Rows are one point carried round by a steady rotation, each followed by how many steps it has turned.
The counts run from 0 to 153.
[ 15  13 -10  15  14  -6  27 -11 -13  -1  25  -2 -30   2 -17   3 -16 -27
  18  -5  21 -12  14  17   1 -22 -17  52 -38   1 -18  -6  26 -33   3 -32
  16  -3   8  20   9   8  -5  13  34  10   0   0  30 -35  -3   1 -27   1
  23  -7 -25  -3  24   0 -12  -4  10  -7 -18  40] | 141
[ -6 -14  -6  22  11  -1   7  -4   3   4  14 -16  -1 -28  32 -33 -49  38
 -12   9   7 -11  18  -1  22  -5 -22  19  26 -24 -12 -10  -6  -5   6  -6
   7  -4   2   6  -2   9  13  41  24   5  12  -4  21   6   6  23 -10 -20
  -2 -12   1  19 -47   1  43  -6 -12  24   2  13] | 9
[ -4 -14 -16   0 -16 -11 -13   2  -4  14 -26  -1   3   0  20 -12 -17  -8
  24  15   7   0 -14  13 -16   0 -11  30  43  26 -21  14  17  11 -25 -19
   2   7  22 -21   9  11  33  19  36  15 -13 -12  -8  24 -29  -5  13  -2
   7 -20  25  15  -3 -14  -7 -20   0 -11  -2  -5] | 48
[ 15  -6   8   8  -5   8 -19 -34 -19 -21   8  23   5  -6   6 -22  -5   9
  -9   5  -2 -35  -6  19 -17   3  10  31 -12  35  25  11  -7 -14  24  -7
  -3   6  -4   3 -19   8  -8  -3 -18  24  -9   9  38  24   2   5 -34  18
 -18   4   3  -3  23 -20  22 -14  -8  27  25 -16] | 147
[  5   0  -8   7 -25 -30 -14 -16 -19 -11 -26  13   6 -16   5 -13  14  18
  21  -4 -24 -23 -18  10 -13  24  15 -14  20 -15  14  11 -25   7 -15  15
   6  -7   5 -39   0 -13   6   2   0  -2 -12   6   7  17 -25  -8  30  20
  13 -32  21  -1 -23 -28  -7   3   5  -4 -19 -39] | 130
[  5 -10 -37  21  10 -11  28  -6   0   1 -12 -27   9 -22  11 -22 -44  -5
  21  16  10  -1   9  -7 -20   4  -6   3   4 -23 -27 -18 -10 -13 -32  -5
  35 -12  14 -11  -6  -2  20  17  26 -13   5 -12  -5  -2  -6   9   4   5
  22 -15 -35  -4 -12 -16  23 -11  12   2 -42  11] | 137
[ 12   3  -7  11  -7  -6 -15  -2  -8   2   6 -24   8 -24 -19   5 -19  17
 -22  15   9 -27 -33 -27  14  24  20   6  -4  -8  36  -6 -26 -15  -1  11
  -5   2 -16  -5 -11  -9  -5  17 -19 -23  11  -3  15  17 -11   0 -50   8
 -19  23  17   2  -6 -17  19  11 -23  20  16  -4] | 151
[-10 -11 -16 -13 -20  18  22 -15 -20  14 -35   0  -3  -8 -14 -11 -28   8
   4  15  31  22  25  -2 -53   2 -19   2  -7  10 -14  23  13 -32   6  21
 -15 -16   3  -4 -11  15  49   4  13  -3 -34  29  -5 -13 -12   7 -19  10
  -3   2  -2   4   5   0  11  16 -16  16  24  39] | 27
[ 25  -1  -3  -7  -8  12   2  13 -13   7   8 -20   6  -4  34 -29 -22  56
 -10  31   2 -20   0 -17  13   3 -17  21  -5  -8  11  -1   3 -16   3  -6
  37  16 -20  -3 -12  21 -12  33 -26  10   7  -3  50  12  18  25 -28  -8
  -1  10  18 -15 -17   4  13 -13 -20  10  -3  -5] | 76
[-22 -33 -14  18  17  12   8 -21  15   7 -15  -2  15   0  -5 -11 -37  19
  -6  17  18  27  18  -6 -24  -4 -15  11   9  11 -20  18  -2 -31   1  -7
   8 -10  13 -20 -12   4  22  13  22 -22 -15   3 -25  28   4  26   3  -6
 -11  15 -18  15  -4 -16  17 -10  -9  34  -4  37] | 93
[  0  -6 -10   3 -20 -26 -11  16  -7  13   5  -7   4  29 -20  27  -2   0
   7  -8  23   7 -37 -20   3  25  -2  37  24  18   3 -25 -13 -30 -36  -1
 -29  12  10 -15  12   1  18  17  46   7 -13  -3 -12   2 -40 -10 -17  -8
   7  20  11   0  -2 -15 -18  14  -5 -15  23   2] | 44
[  3  -9  14  -2 -20  -2   3 -16 -36 -10 -11   8 -18   3   0 -40  -8  19
  -7  -9  -1  -7  14  -3 -12   8 -34  24  29  12   0   2 -29  -1  17  -8
  -8   8  -6 -25   7  18  37  18  20   2  -8  -4  35  -1 -23  15 -40  18
   9   7  -9  18  -9  -7  13  12 -18  20   5  22] | 5
[-26   0  -8   0 -26  -5  18 -38  -9  -5  -5  17   5  -4 -11  22   3  28
   3   3  21   5   0  20 -40 -18  -2  24 -21   8   3 -16   9  -9  -7  11
 -24 -23   0  19  10  31   7 -14   5  34 -16  36  30   3  -7  24  12  -9
 -29   0  21   0  12  -3  28  -2  -6   0  42   9] | 102
[-11   9  -8  24   0  10   0 -26  -1  -4 -11   1  26 -16   3  -8 -10  25
  -5  19   5  -6 -14  -2 -19  -6  20 -15  11  -4   6  -3 -47 -15  12  14
  -9 -36 -27 -23 -34 -14   0   1  -8 -24  21   2   8  34  -8   4 -38  24
 -18  -7 -10  -6  -9 -22  28   5 -23  19  19 -10] | 85
[ -6  24  -5  -7 -13   8  13 -23  -7   4  17   0  -9 -19  12  -5  -6   7
  13   7   1 -19   9  30 -14 -15  -1  39 -14  -6 -20 -24  10  18  11  -4
   8 -25   0   4  20  23 -25   1  23  44   5  24  33  -8  12   5 -33  13
  -8 -36  18   9   2  -3  10 -32   5  -3  21   7] | 79
[-17  -5 -25  -2 -39 -22   6  -2   0  15  -9 -22  27 -18 -21  26 -10  20
  13  10  23   6 -30   8 -13  10  30 -14 -11 -18   4 -49   1 -19 -23  19
 -26 -18   0  12   4  -3 -18  16   3   0  12  26 -11  -4 -20  -1  25  -4
 -21   0  31 -14 -10  -1  25  27  -2 -12  15   8] | 106
[ 24  -6   7 -12 -12 -13  10  -4 -26   9 -11  13 -14  10 -13   6  10 -11
  24 -29   4  14  19   9   7   4 -36  18  -2 -21   3  31  16  -4  -9  -1
  30  -6  24  -7   5  25  10  22  21  -2 -16   4  25 -22 -19  -8  38 -13
  21 -10  -3   1  28   0 -33  -3  10 -25 -29  23] | 51
[  8 -17   1  -4  -7 -10  12  25   5  15  13 -20  -9  33  15  25 -13  12
  -4  -9  27 -13   2  -5   7   7 -17  40   1   0  -4  -6  17 -13 -21 -27
  -1  44  23  35   7  17  25  28  28  33  -9  -1  -5 -16  -9  21   6 -22
  11  14  21  -8  31  20 -22  -4  -1 -14  11  22] | 119
[ -7  17 -16  10   5   7  17 -18 -28   3  -7   9 -20   0  -2 -20 -25  -7
  19  -3   8   1  -2   4 -34 -13 -39  35   1  12 -17   5 -13  -1   7  -1
  -1 -40  20 -24  31  24  15  22  25  11  -3   3   3  -4 -23  -3 -29  24
  10 -19  -9  17 -10  -2  33   3  -8  18   0  23] | 4
[-12 -12 -12   1 -26 -18 -20 -14  -3  -8 -41  -5  35 -19 -12  -2   1  41
  -2  15   6 -11 -16   7 -19  31  25 -22  23 -11  -1  -9 -12  -7  -7   6
 -23  -4 -10  -9 -23 -12  13  -1   6  -5   6  16   7  20 -12   7  11   7
 -27  -2  30  -4 -26 -18  26  10  -1   5  28 -14] | 107
[ 14  15 -23  13   0  -7  13  -7 -20  16  16 -16 -13  19 -43   4 -14 -39
  10  -3  13 -17 -23 -10  -5  14   4   4 -18  14  -5 -14  -5 -27 -20  -5
 -11   7  19   5   6 -11   4  -2  10 -15  -3 -23 -13  -7 -31 -10 -45  22
   5   1 -32 -13  25 -22  -7  13  12  11   2  19] | 66
[ 10 -19  18  -5  22   0   1  19   1   6  13  -4   0   4   3  19  -9 -13
  -9 -13  29   0  30  16  12   2 -23  28   8   7 -17  14  12  -6  30 -29
   5  15  11  13  -8  21 -13  24  38   5 -18  12  18 -18  29  13   9 -15
 -30  21  14  23  23  22  -7  -7 -12  12  15  26] | 96
[ 13  -1 -10  13  -4 -27   5 -11 -17  -9  34  -6 -12  13 -11 -10 -20  24
  14  -8  24 -21  -7 -17  12  -3 -25  43 -15  -8  13 -27   9 -13 -12 -22
   0  21   0  12  -5  18   5  22  17  27  14 -14  50 -25  -7  18 -32  -4
  26   7   8 -10  -2  14   8   3  23  -7  -5   4] | 142
[ 23 -28 -19  12 -13  -4  -1   5  -1 -12 -12 -24  -5 -11   1 -20 -16  15
   7   5  29 -13   3 -14  27  26  25  31  19 -19   0  -4  13  -8 -18   3
  29  23  20  23 -24  21  -1  44  -5   5  -5 -12  10  16 -25  17  10   1
 -13  -8  -9   6  -3  13   3 -13 -20 -31 -28  15] | 53
[  5   0  -9  21  19  -8  12 -23  11  14  40  -8  -1   0 -13  44  -8  17
   3 -10   3 -11   3  -2   1 -16  -8 -33 -31 -50  14 -18 -20 -15  18  20
  19  -2 -20  -1 -42 -18 -33  16 -19 -22  21  19  30  -6  25   4   7  -3
 -21   9   2 -42  -2  24  -7   9   4  12   4 -16] | 15
[ 27   7  -5  -8   4  -5 -11 -30 -28  -5   6  25 -19  -1 -12   3   1 -16
 -10 -16   8 -38  -2  16 -15 -13   2  -2 -41   0  22  22  -5 -10  36   6
   2  -9  -6   7 -18   1 -24  -6 -18  -5  -8  11  35   2 -11  -9 -46  34
 -10   0 -20  -9  23  -5 -13   8 -12  17  21 -11] | 148
[-15  -4   0 -12 -22  26  -1 -13  44   9   7   7   5 -16  16  12   3   2
 -14 -13  23  -4  40  41   1  -2  23  -4 -19 -21 -40 -11  13  -8  29  10
 -22  -2  11  37  -4  -8 -12   6  18  29  -9   8   1  -1  13  -9  36  -1
 -25 -26  19   5  33   5   6 -24   1 -19  16  23] | 34
[-12 -15 -21  29  -6 -29  19 -30  -4 -17 -19 -13  -4  -8  14 -47 -30  25
  23   2   2  -5  13   5 -18  -7 -20  19  20  -4 -18  -4 -10 -14 -11 -27
  22  10  -7 -26  -4  14  35  11  14  15  -2 -10  23  10  -3   8  -7 -10
  28 -19   0 -10 -28 -12  15 -29  16  15 -31  -5] | 138
[ -9 -20 -17  15  -2   4   0 -14  21   3  -8  12   9   7  28 -35 -21  17
   1   7  18  15  41  13 -16   8  -1  -2   8  18 -20  15  -3 -26  11 -17
  -3  23   7  -1 -25  10  55  -3  12   9 -27 -13 -10  22 -10   6   1 -10
  19 -12  -6 -24   9   5 -10 -14 -19   0   3  -8] | 116
[ 28   5  -2   3  -6 -31 -31   3 -30   6 -11  -4  -1 -10  14 -21 -11  35
  24  13  -7 -27 -23 -26 -12   0 -18   5  33 -17  23 -19  -8 -18 -12  -3
  21  -3 -19 -31  -1  11   9  33   3 -10  18 -11  16  13  -7   2 -35  21
  18  20  12 -14 -31 -26  15  11 -12   6 -13 -31] | 1
[ -5 -20 -13 -21   0  19  -4   6  12  -1 -30  -8  14 -17   3  -3 -29 -20
  -4  19  17  21  10  24 -34  -1  11  20  13  26 -25  16   6 -15  13  10
 -20 -22  24   1  -8   2  28   3  11  -6 -27   6 -11  14  -3  -1  -9  36
 -17   8   2  26  20   4  27   2 -27  19  16  20] | 26
[ 16   2   7  18 -18 -29 -20  -5 -10   1  13  -4   5  -4  -2  -1  29   8
  13 -30  -1 -61  -8  11  39  18  16  -4 -11 -22  15 -26 -10  -7  -6  -5
  -1   3   3  -7  -3  -5 -22  25   0   6  25 -14  30 -12  -4   0  12  -4
  14  -1  24  -9   0  -2 -12  -2  19 -24  -1  -1] | 60
[ -1 -18   1  17  28   1 -12 -41   4   6  -2  12   5 -25  33 -35 -26  18
 -12  -5  -8  -5  32  13   1   5 -12  -9   3 -25 -16  13  -8  -5  39 -14
  13  -1  -9  -3 -22  -8   2  19 -22  -4  -7 -13  27  27   2  28 -11 -16
   1 -12  -1   1 -19   3  24 -19 -18  23  -6   3] | 10
[ 27 -34 -27  10   1 -12 -20  12  12  17 -22   8   9  18  -5  -7   5  -2
  34   1  20  10  -5  -6 -13  18   4 -24  12   0  11  16  -6 -25 -19  18
  35   8  12 -13 -34   1   2  26  -1 -32 -27  -5 -11  35 -10 -19  35  20
  11  17 -16 -16   5   1 -26  16   3 -14 -14 -26] | 46
[-18   4 -24  15  -9  -1  13  -7  43  24   6   2  21   5  -2  30   3   4
  10  11  23  -4 -16   6 -20  -7  31 -11 -15 -21 -27 -36 -24  -3 -28   3
  -6 -24   1  15   3 -18 -18  28  17  -1  21  16 -27  21  -4 -13  29   1
  -7 -12  21 -11   1  -6  19   2  24 -22  11 -14] | 39
[ 23  15   6   3  -2 -12  -8 -10   4  -6  14   5  -4   3 -24  -5   2 -63
   9 -13  20 -29  -9   9   6  15  34   5   1  35 -18  -2 -13 -21  43  -1
 -21   1  14   6   3 -13  14  -8  25  -8   7 -31  -9   3 -14 -17 -29  27
   7 -11 -14  -1  35 -20 -22 -18  -4  20  23   2] | 65
[  0   1  -2  22  24  11  17 -43   1   6  13  11  -7 -15  10 -20  -5  -3
  -6 -11 -10 -12  40  31 -17 -19 -14 -12 -23 -33 -15  20  -5  -2  40  12
  31 -26   1  -9 -14   9 -10   9   4  -6 -12  12  33   0  30  11   5  12
  -7 -20  -7  -5  22  18  16  -5  -7  16  -6  17] | 11
[ -5  13  30  -3 -20  12  -3  -8  -9  -9  13  21  -2 -16   1 -10  -8  34
 -17   4  21 -16  17   9  -1   0   5  40  -4   4   7 -17 -20  -7  28   9
  -8  -2 -14   4   0  24  -3  -1  -8  31  18  23  48  -4  -7  31 -49  13
 -21  -2  14  -4   8  -3  -2 -27 -23   2  31   1] | 80
[ 15  34  11  -1  -2   4   8 -15  -8  10  24   5 -12 -16 -11  29  24   9
  13 -24   6 -31 -10   4   7  -4 -10 -14 -22 -39  12 -13 -24  -8  15  18
  28 -42  -2  -2  -9   8 -45  18  13 -11  26  16  33  -1   2  -6  -1  28
  -7   9 -10 -17  13  -2 -10  14  15 -16   4   3] | 82
[ -1 -29 -13  -1  30  14  20   7   9  16  14 -18 -14   1  -3  22 -30  -8
   0  -1  35  24  12  -9   0  -8 -21  25 -11 -19 -14   0  13 -19  -7   5
   6   0   3  33  -9  25   1  19  12 -17  -8  15  23  -5  -5  16   2 -14
 -25  31 -13  -9  32  26  -4  -4 -14 -10   4  43] | 97
[ 13  -9   4  12 -21  -1  -1 -14   9 -13   4  11  -9 -14  -2 -15  -4  -8
  -2 -17  26 -24  12  30  -3  11  47  42  -3  11 -14 -17   7   1  12 -10
  -6  12   5  34  -5  24  -4   4   5  34  -1  -5  23   3 -24  21  -7  -4
 -16 -28   1   7  37  -4   6 -42 -10 -30   2  14] | 57
[  9   7 -10   9  -6   3  18  -5  21  18 -32  13  21  -6 -29   8  16 -26
  17  -5  12  13  18  38 -29  19  17 -23  -1   3 -23   9  -5 -16  29  33
 -18 -25  29 -16  -2 -23  11  -7  15 -20  -3   4 -27  13   4 -30  30  13
  -3 -31   9 -14  16  -2  11   1 -11  -7  32   6] | 109
[-18 -14 -21  14  16  -7  21 -35   4   7 -10  21  -5  20  -8 -14  -9  15
  -2  13   3  21  17   1 -39 -24 -40   1   1   5 -15  30   4  -8   8 -12
  13 -22 -14 -29  -8   7  43  -7  19 -13  -3  24  13   9   6  10  -8 -18
   8   8 -10  -7   9   3   3   6   0  32   2  13] | 94
[ 26  -7  30  11   4  -8  -3  15 -21   8 -13 -15 -11 -21 -11 -18  16 -16
  21 -39  11 -19   7 -17  43  30 -13   5  27 -18   1   7 -21 -16  14  15
  19  20  28 -23 -20  -3  11  28  19 -17   7 -31   8 -24  -7 -11   2  -3
  38  -4 -12  -4 -11  11 -27  -2   0 -12 -11  -1] | 135
[-14  17   9  18  13 -18  37 -24   8  17  29  12 -15  -7 -10  23 -11   0
 -13 -15  -1  -7  15  23  -9 -21 -28  25  -5 -15 -25  -7 -14   7  25 -10
  -3 -32   6  -4  21   0 -23   3  34  21  -5  20  24 -12  13   6   5  -4
   2 -18   3   8   5 -15   2 -11  13  39  16  37] | 12
[-11   8 -14  12 -13   7 -10   4   7  -7  -2  -1  27 -23  22 -11  -1  13
 -11  14   0 -17 -16 -14   8  -3  24  16  21  -8   6 -35 -31 -18  19   9
 -12 -12 -11  -3  -8  -6 -31  17  20 -17  42 -13   9  15  -9  -2 -36  11
 -27   2  23  14 -17 -23  43  -4  -6   1  10 -19] | 84
[ -7   5 -12   3 -32 -10  32 -14  -1  18 -30  -4  -1   3 -45  13  -4 -15
  21 -17  15  19 -14   9 -22   8   6  13   4   7 -18 -15 -12   3   6  10
 -36 -28  27   1  19  -7  33 -12  27   8  -7   1 -23 -20 -19 -13   9   3
   1 -14  22   0   1 -15  -2  12   7   6  23  26] | 110
[ -5  -1 -16  10   2   6  16 -18  15  11  -9  23  -8  25  -3 -11   1   3
   6 -12   1  26  49  16 -27 -16 -26 -28 -18  -1 -18  18  15 -14   6 -14
  23  14  35  -5 -14  13  37 -14  14  18 -33  -4  -1   8  12   7  29  -2
  24 -14 -22 -29  22  17 -32  -4  22   5   3   4] | 117
[  4  -1 -33  13 -13  -6  -9 -14 -15 -12 -14   4  13  -1  -4  -3 -18  12
   3  13   5  -8 -35 -12 -14  12  16   2  -4 -25  16  -8 -28  -2 -33  35
  15 -24 -10 -25 -18   2  -6   9 -15  -5   4   7  -1  20 -39  -1   1  11
  -6 -16  -7 -11 -18 -15  -1  15   3 -16 -27 -22] | 129
[ -9 -30  -7   9  11 -31 -24  -2  -3   3   1  -4  12  -9   1   6  -6  38
   2   7 -16  -9  17   5  -4  -6 -28 -18   4 -14  16   3   4  -7   7 -16
  32   0  -4  22 -19  14  -4  21  -2   5  -9  30  43  29  23  16  27 -17
 -27  26  26  -5 -26  13  15  -4  -2 -10  17 -14] | 99
